Each path below is one point turned by a fixed rotation once a step. After each direction that follows a path, write how fast that rotation turns it, in degrees a step (0 if it stays still).
Each turn is a multiple of 5 degrees from 10 to 175, or 0.
Each row of a path follows its step; steps can be skipped.

step 0: [ -2   0  11  -6  26  -1 -25  14  12  -8  -5  43  22 -27 -46 -22  31  11
  -7   0   2 -14  -7  -7 -10  16  -5   9   2 -11  45  -5  -4   9  -6   0
 -22 -13]
step 1: [-10 -16  12 -23  38  -3  17 -34  18  -2 -21  32  28   0  15   5  -6 -12
   7 -28 -10 -26   0  39 -21  -9  13   5  -6  24  -3  11  11   4  -8 -19
  20  -9]
step 2: [-21 -13 -13 -30  -4  13  -8  15  30 -22  -4  40  -8  10  12 -29  21  -5
   0  -2  -9   3 -21 -18 -10   6 -12 -13 -41  -6  12   3 -11  21  44   8
   8  -4]
step 3: [ 13 -26  -3  -3 -10  -8   1  16  17   7  -5  23  58  -1 -35  10  22 -11
 -28  -7  -1 -21  -6  25 -23   2  13   5  13 -26  26   2  14  17  -1   2
   5 -19]
step 4: [-46 -13   8 -11  13   0  10 -23   2 -12  -9  21  19  -8  27 -43  18   9
   6 -18  -2 -14   5   5   9  16  21  23 -15   5  -4 -17   9  21  -2 -39
  15 -23]
step 6: [ 32 -46 -20  13  -8   9  25  -5   5 -10 -27  14  22   6 -12 -11  36  -7
   7   8   4 -17 -10  11 -22   5  -2  18   5  23  23 -10  11  23  16 -18
  21 -24]
step 7: [-37   6  25 -23  22 -17 -21   7   3 -31  -4  -1  25   2 -13 -55   5  -4
   3  -5  10 -28 -31  12  -8  28  12  -1   9  -2   1  -9 -14  16  10  -8
   3 -13]
step 9: [  8 -54  11 -26  31   3 -18   2   7 -10 -33  14  12   6  12 -12  10   1
  25   2 -10  -4 -12  -6 -22  -9   0  -1 -17  14  43 -15  -5  19  11  -2
  -3 -33]
step 12: [-27 -40  37 -31  19  20 -13  -7  22  22  -2  17  21  19  14  -5  17 -23
  -3  -8   2 -26  16  19 -27  14  -6   9  -8  -7  26 -18   3   0   5   5
   7  -5]
[ -9  13   0   3  -1   0   0  -1   5 -12  14   1   1  10  10 -10  -5   0
   7 -10  -6   3  -9  10   5  -8   6  -3   0   4 -10   2  -4   2   2  -5
   1   5] | 125
[  4  11 -21   5  -3   0  -7  -6  -1   4   2   3   8   1  -3  10   0  -8
  -9  -1   2  -3  -9   5  -8  -4  -2   2  -1   2   6   6  -3  -2 -15  -8
  -2   2] | 145
[  2   1   0  -4 -12   3   9  -6  -2 -12 -11  -5 -12  10 -10   1  -4  -5
   1  -2  -4   1  -9  -5 -11 -10   3  -4  -5  -4   7   4   3  -5   7   1
   6  -5] | 95
[ 12  -5 -12  -4   2  -7  -5   5  -1  -4  -7  12 -15   7  12   7   0   1
   2   4   3  -4  -5  10  -1   2  -3   1   6  -3 -11  -5  -3   5   7   6
   0  -2] | 95
[ -3   4 -12  -8  -5   1   3   1  -1  -6   1   0  -5  -6   2  -1   4   6
  18  -2   7  10   3  -2   7   9  -1   6  -1  -3  15   7 -14   5  -1  -5
  -1  -7] | 160
[ -4  10   3   9   9   7  -2  -1   7  -5   4  -2  -2  -7   2   6   2  -3
   1   5   8  -8   5   0 -13   3  -6   0  10   5   2  11  -5  -3  17   0
  12  -1] | 65
[  2   6  -1 -15  -1  -8  -1  15   0   0  -4 -10   9  -2  -2   3 -18  -3
  -2  -3   2  -6   9   7   2  -8  -2   2  -1   8   1   0  -1   2   7   0
  -3 -11] | 170

step 1: [ -6   7 -31  19 -16 -13 -17  -2 -35  -3   9   8 -11 -13   2  -8  14 -17
  16  12   5  48  26  -9 -37  -8   1 -35 -16  17 -10   1  -1 -19 -10  -9
  30   0]
step 2: [ 13  33 -21 -33  33 -13  10   4 -24  18 -19 -15  -8   4   0  -1  20  18
 -31  25 -37   3  -3  -8  -6 -28   0  33   5  20  -6 -19  10  -7  -3 -13
   6  15]
step 3: [-27  -5 -30   7  21  18  38 -15   9  23   6 -28   4  16   7   3 -17  -8
 -22 -10   8  14   9  34  16  31   1  24   9  16  -5  14 -30   2 -19 -11
   4 -24]
step 4: [ -5 -15  21 -10  46  24   9   1  27 -21   7   1   0  20  -7 -14 -15  12
   6  15   7   6  35  -4   5  14  25 -20  31 -14  -3 -16  26  33   3  24
  -1  13]
step 5: [ 32  -8  13   0   2 -26 -16 -37   1   5   7   4   8  15   2 -22 -22 -19
  19   0  -2  10  12 -12   2  11 -13 -24 -29  -7  15  -9   8 -17  17  19
  27 -52]
step 6: [  8  16  30 -26  -4 -13 -21   3  -2 -18 -49  21  -8   3  -8 -19   6  21
   4  -7 -18 -13 -17   7  16  -4 -18  36  -6  10 -21 -16 -15  10  21   9
 -33 -21]
step 7: [-23  13   2  27 -11   7  -5  26  -1 -13  24  13  -1  14  14  26   8  -3
   8 -39  38 -25 -13   1  35  18  10   8 -14  29  16   3 -32 -11  -2   0
  -6 -15]
step 10: [  1  11  -5  -6 -19  -3  12   7 -19 -22 -10  23 -36 -24 -31 -15   5  24
  -5  11 -17  -6   4   1 -12 -24 -16  31   8  27 -27  23  15  15 -15  -9
  22  32]
step 12: [ -3  -1 -24  -7   2  18  13   6   1  38 -16 -17   4  20  -8 -12  -9   6
  -6  12  -3   4  13  -8  -4  20  13 -22  24 -58 -45  -1  -2  22  -2  13
 -17  21]
[  7  -7   5  -4   0   5  -1   2  -2  -4   1  -3  -7   3  -3  -5  15   6
  -3   5 -12  -9   3   1  -3  -2   1   9   9  -4  -3 -13   1   8   7  11
  -7  14] | 175
[  7  -1   3   2   4  -2 -13   7  -2   1   9   3   3  13   2  -9   9   5
  -3  -3   7   8   1   6   6 -10  -2  -4   2 -11   5  -5   3   0  -8 -12
  11   2] | 110
[ -6   7   2   1   2   1  -1  -2   9   1  15   4   1  -8  -9   3   8   5
   7   3  -9  -4   1 -17   1   1   0 -10   8   7   2  -9  -3   0  -1  -6
  10  -6] | 115
[-11   7   0  15   9  13  -8   7  -2  -2  -1   5  -6  -7  -4  -3   0   2
   1 -13   5   8   8  -4  -9  -1  -1   3  -6  -5 -10  -5   1   7  -6   7
  -7  -2] | 125
[  7  12 -10   0  -7  -4  -9   9  -4  -1 -14   2   4   6   6   4  10   3
   0   1   3   4  -3  -9  -2  14   9  -1   7  -2  -1  -4 -11  -7  -2   4
   0  -1] | 65
[  1   1 -14   3  12 -14  -2 -10   2 -10  -4   6  -2  -5 -10 -16   6  -4
   5  -6   4  -8  -3   1  -7  -1   3   2   0  -2   2   2  -1  -6   9  -8
  -2   3] | 85
[  2  -8  -4  -3  -5   5  -7  -2   6  -1  -3  -7   3 -12  -4  -1  -1  -3
  -1  11  16  -9   9   2  -6   4   8  -8   3 -10  10  -3   6   9  -7   5
   1  -7] | 85

step 0: [  3  -4 -10  -7  13 -33  17 -13  11  34   4  -7 -26 -14   9  -4 -25  -2
  -3 -14  26  33  13 -55   7 -42 -12 -33   5  30 -18  -8  27  -2   3   2
 -28  31]
step 2: [  1 -34 -28  -4  14 -19  -9  18  29  28  23  10 -17  23  32 -21 -17 -28
 -40  11 -12 -20  17  10   3  -8  23 -16  19  39 -13 -25  23  -7 -24   4
 -22  22]
step 3: [ -8  15 -14  19  53 -38 -11  22  -2  11  22   5   9  -1 -14  16 -23   8
  28  11  32  43  11  -5 -21 -13  20 -21 -10   9 -26  -5  47  14  14   1
  11  22]
step 5: [  8 -33  13  -9 -11 -31   2 -11  -7  27 -11  10  -7  -5  15  -6 -15 -21
 -13  17  17  39   7 -15 -33 -15  49 -11   4  25 -26 -37  23  24 -26  34
  -3  14]
step 6: [  5  -8  10   1   5 -20 -12  34  28  23  55   8   0  29 -23  11 -27  16
  11 -14  38 -12  12 -23   0  -4   5 -31 -29  21  -2 -11  30 -40 -13   1
  14   2]
step 7: [ -5  12 -43  -8  18 -32 -27  14  -4  13  -1 -11 -13 -19   4 -29  -6  -9
  -4  13 -13   0  45 -48 -16 -11  30  -2  -8  37 -30   0  -7   1 -12  -4
 -36  25]
step 8: [ -5 -50 -10   2  23 -18  28  14   1  13  23  -8 -21   9 -24   2  -6 -32
 -11   9  25  35 -18 -18  -8 -14  -9 -30   3  38 -20 -14  12   3  18  17
  36  34]
step 10: [-35  15  -6   0  18 -14 -17  16  16   0  34  12  21 -28  11   5 -30 -27
 -25  15  14  13  10 -13 -25   1  29 -15   8  41   8 -33  27   1  -2  12
 -14  51]
step 12: [  3   9   7 -21  -5 -37  31  23  17  29   7   6 -28 -28  -1   5  -8   2
 -24 -22  -5  -1  -9 -39  -7 -16  30 -21 -11  12 -51 -30   6 -18 -22  17
 -24  24]
[ -6   7 -10   4   3  11  -2  -5  -7   2   6   3   4   2  -4  -3  -2  -1
   2  -5  15   5   8  -4  -1  -6  -3  10   3   0  -5   8  -6  -3  16   4
 -14   5] | 100
[ 11  -5  -3   6  -3   3  -1  -2   8 -12  14  -3  -1  -9  -8 -12   5   2
   2  -8  14   7  -1   6   0   7  -1   1   0  -2  -5   4   1   3 -11 -11
   5   0] | 145
[  6 -12   7  -3   4  -2   7  -3  -4   7   5   7  -6  14   2  -4  -5  -1
  -4   3   2   8   1  11   7  -1   2   3  15  -5 -15  -3   0  -4   5   0
   3 -11] | 120
[ -7 -10  -2  10   5   1   4 -17   4  -1  -9  -2  -4   0  -5   0  -2   3
   0   4  11   0   4   4  -5  -8  -4 -11   9   8  12  -2   7  12  -1   5
   0  -4] | 135
[  6  -4   7  -8  -9   3   4  -1  -1   3  -2  -3  -3   2  -6 -10  -3   7
   8   2   3  -2  11 -22  -3  -7  -7   2  -1   1   3 -12  -9  -7  -5  -3
   2  -7] | 55
[  1   2   6   3   3   0  -1  -1   1  -3  10   3  -1  -1 -14   5  -6   9
  -5   4   0  -4  -9  -1 -16   9   2   0   3   0   2  -7  -9  -1  15   6
  14   5] | 155

step 0: [ 31  -5 -22   5 -26 -10  -3 -54   8 -14 -13  11 -10   7  39 -39 -28   7
  -4  -3   9 -10  -9 -12   7 -29  15   3  -3  28  -3  -3  30   3  16 -24
  18 -22]
step 2: [-30 -20 -36  23  -4   3  -6   2 -11  -7   4   6  -5  20   8 -48  36 -19
 -21 -13  22   4   3 -11 -43 -25  12  20 -17  -6  10   2  21 -10  18  -9
   4 -32]
step 3: [-23 -10 -21  -8  26  11  16   0  29  -6 -15  21 -12  -6 -10  15   5 -13
 -28  -2  19  -2  15 -55 -33  29  13   0 -12  20   3   1  28 -14 -31 -17
 -29   4]
step 4: [ 28  -5 -13  24  22  12 -22 -17  -3  26 -22 -14   6  47 -20  -6  -4 -28
  10  -5  -1 -12  33   0 -46  -8   2  19 -30  19  14  13  -8  -1 -23  -6
 -27  -8]
step 6: [ 30   6   9  41 -20  28  -3 -21  14  16   3  17  12  22  24 -29   7   3
 -12 -21   5 -26  14  -1 -11  37   3  10  23  20  15   8 -27  14 -27  26
  26 -11]
step 8: [ -9  26 -17   0 -26   5 -15  18  -4  32  13 -27  41  13  16 -25  -8   1
 -44  -5   4  -4   9 -15 -15  16  32  -5   6 -50  14   0 -24 -14 -11   3
  10   2]
step 9: [  7  15 -19   6   6 -37   3 -12  15  29  -4  -7 -23 -13 -22   8 -26  26
 -17 -29   1  -5  12 -26   9  34  34  -5 -27 -32   1   7   8  28   8 -26
  20  16]
step 10: [ -2  27 -23   2  -6 -23 -31   9 -14  18   5  -6  10  31 -11   9 -34   9
 -20  -9   3   7 -11   6   8   3 -18 -10  -6  -4 -24  67 -29  16 -31 -19
  -1 -11]
step 11: [-11 -20   8 -19  20 -30   8  11   9 -11  -1  -6  -8  19 -45 -27  17  23
 -18 -46   4 -14   3  14  41 -10  15  -1 -10  -6 -20  32  -1  10  -9  15
  30 -14]
[ 11   5   8   4 -11   3   2   1   6   9   1  -8  -1 -11   2   2  -5  -5
  -1  -4   0  -6   6   5  -6   1  -9  -4  12 -12   7   7   4  -4   3   2
   7  13] | 35
[-13  -4  -4  -4  -4   2  22   0   2  -2   4  -1   5   3  -6  11 -12   6
   2  -6  -7   7  10  -1   5   7  -7   7   0   2   0  -3  10  -2   0   1
   3   3] | 170
[ -1   5 -12  -4   0   4   7  -2   7   9   0   2  -3   4   9  -6  14  -4
  10  -6  -7  -8   9   0 -13   5  -1   0   6   7  -2  -4  -1  -5   0 -12
  -9  -2] | 20
[ -9   0   4  -3   1  12   5  -1   1 -13   6  -6   1  -3   2   2  15   6
 -12 -10   1  -4  -1  -4  -7 -11   3   4   3  -1  -2   6  -2   3  -7   8
  -7  12] | 80
[ -5   1  14   3   6  -9  -7   4  -1 -10   5  -4   8  -5   2  -4  -5  -1
  -2  -3  -9   4   5  13 -10   3  -2  11   4  -4   0   5   1   0   2 -12
 -10 -10] | 125
[ -6   4  -1  -8   2  -3   5   9  -6  10   7  -5  10   7  -7  -5   6  -9
   5   3   0   4   5   9   1 -21  -6  -6  -7  -7   2   1  -4  -6  -2   4
   2  -3] | 120

step 1: [ -6  28 -18  16 -42 -21 -18 -12   5 -41  10 -23  12  -2  -1 -18 -10   0
 -10 -32  14  10 -34   1  -8   8  35  12  -1  -6   8  -4  54 -21   5 -31
  -6  -1]
step 2: [  2  -3  -2  11 -14  -8  -5  29  30  -5 -17 -35   2   1 -17  -2 -24   8
 -10 -16 -30  -3 -14 -31 -10  15  11 -15   8  -6  52 -32 -36  -9  37  -4
  14 -30]
step 4: [ -4  30  68  16 -15  -3  24  21   2   4 -12  19   6  14 -14   2  -1 -19
   4  29  23   7  20  -8 -24  -6   6 -14  12 -14  43 -14  12  29  22  13
 -15  15]
step 5: [ 31  23  26  41   3  10  44  22  -7 -11   8 -16  21 -11   3  -9  -9 -15
  40   4  -9  -1  -4  27  16  16 -19  50   9  -1 -25   4   8  19  11 -11
   9 -19]
step 7: [ 28 -19  -8 -51   2  37  27  43  -2   1  19 -20  10  -8  34 -27 -22  -7
  16  -7 -10  30  24   0   2   8   7 -14   7  30  -1 -26 -13   1  -2 -13
  -2  -2]
step 8: [ 12   3  13  -7 -36  42   4   4   9  26   9  18 -24 -24  26 -15  -8  -4
 -25   1  21 -24 -21 -14  43 -43  28  -3  -9  13 -18   1  -2   2  -1  16
 -32   0]
step 9: [  8   7 -13 -11  -2  -9  19  20   7  36  20  14   8  28  -7   6 -20  25
 -12  35  15 -17 -10  -4  -4   1  50  31  18  23  -2 -44  19  21 -28  -4
  22  11]
step 10: [ 25  -5  -2  19   7 -18   4  31 -37  11 -15  -1 -27 -27 -11  10  -5  14
  -8  -7   9 -19  -4  -7  -2  -6  20  27  14   1 -35   8 -48 -13 -10  51
  30  -4]
step 12: [-13  18  20 -32  -4  -6  14   8  -4  22 -23 -13  -6 -18  48 -15  14   3
  10  10  31 -23  -7  37 -41  32  -3 -24   8   5 -10  27 -11 -32 -18  11
  -1  -9]
[ -7  14  -1   4  -1   7   7  -9   5   8  -4 -15   1  10  -3  -6  -1   3
   4   9   1 -12 -14   2   4   5   6  10   1  -1   1   4   6  -3   1  -2
   1  -3] | 95
[ 10   6  -9  -7  -3  -4  -6   6  -1  -8   0 -16  12  10  -2  -4   3   2
  -3  -5   1  -4  12  -5   6  -3  -3  -5  -6  -3  -1   7  -2  -6   2   8
  10  -8] | 80
[ -9  -7  -6  -2  -6   3   7  -2  21   4  -8  -8  -1 -13  -6   0  -3  -4
  -3 -12   9   4   6   2   0   3  -2  -4   1  11   0   2   6   4  -4   1
   5  -2] | 65
[-8 -6  5  4  1 13 -9 -3 10 -7  6  8 11 11 -4 -4  2 10  2 -3  0 -7  3 -5
 -6 -4  4 -3  7  3 10 -2 -1  5  4  9  4 10] | 155
[ -6 -13   0 -13   4   4 -10   3  -5   9   4   1   5  -5   1   5   6  -2
   1  10  10  -5  -6   3   0   1  10   2   0  -2  -6  11  -5   2 -12   3
  11  -6] | 20
[-17   6   6   6   0  -4   3  11   6   6   1  -5  -6  -4   1   1  13   4
  -6  -1   0   4  -1  -6   7  -3   4 -10  -3 -15  -2   1 -10  -2   2  11
  -6   4] | 170
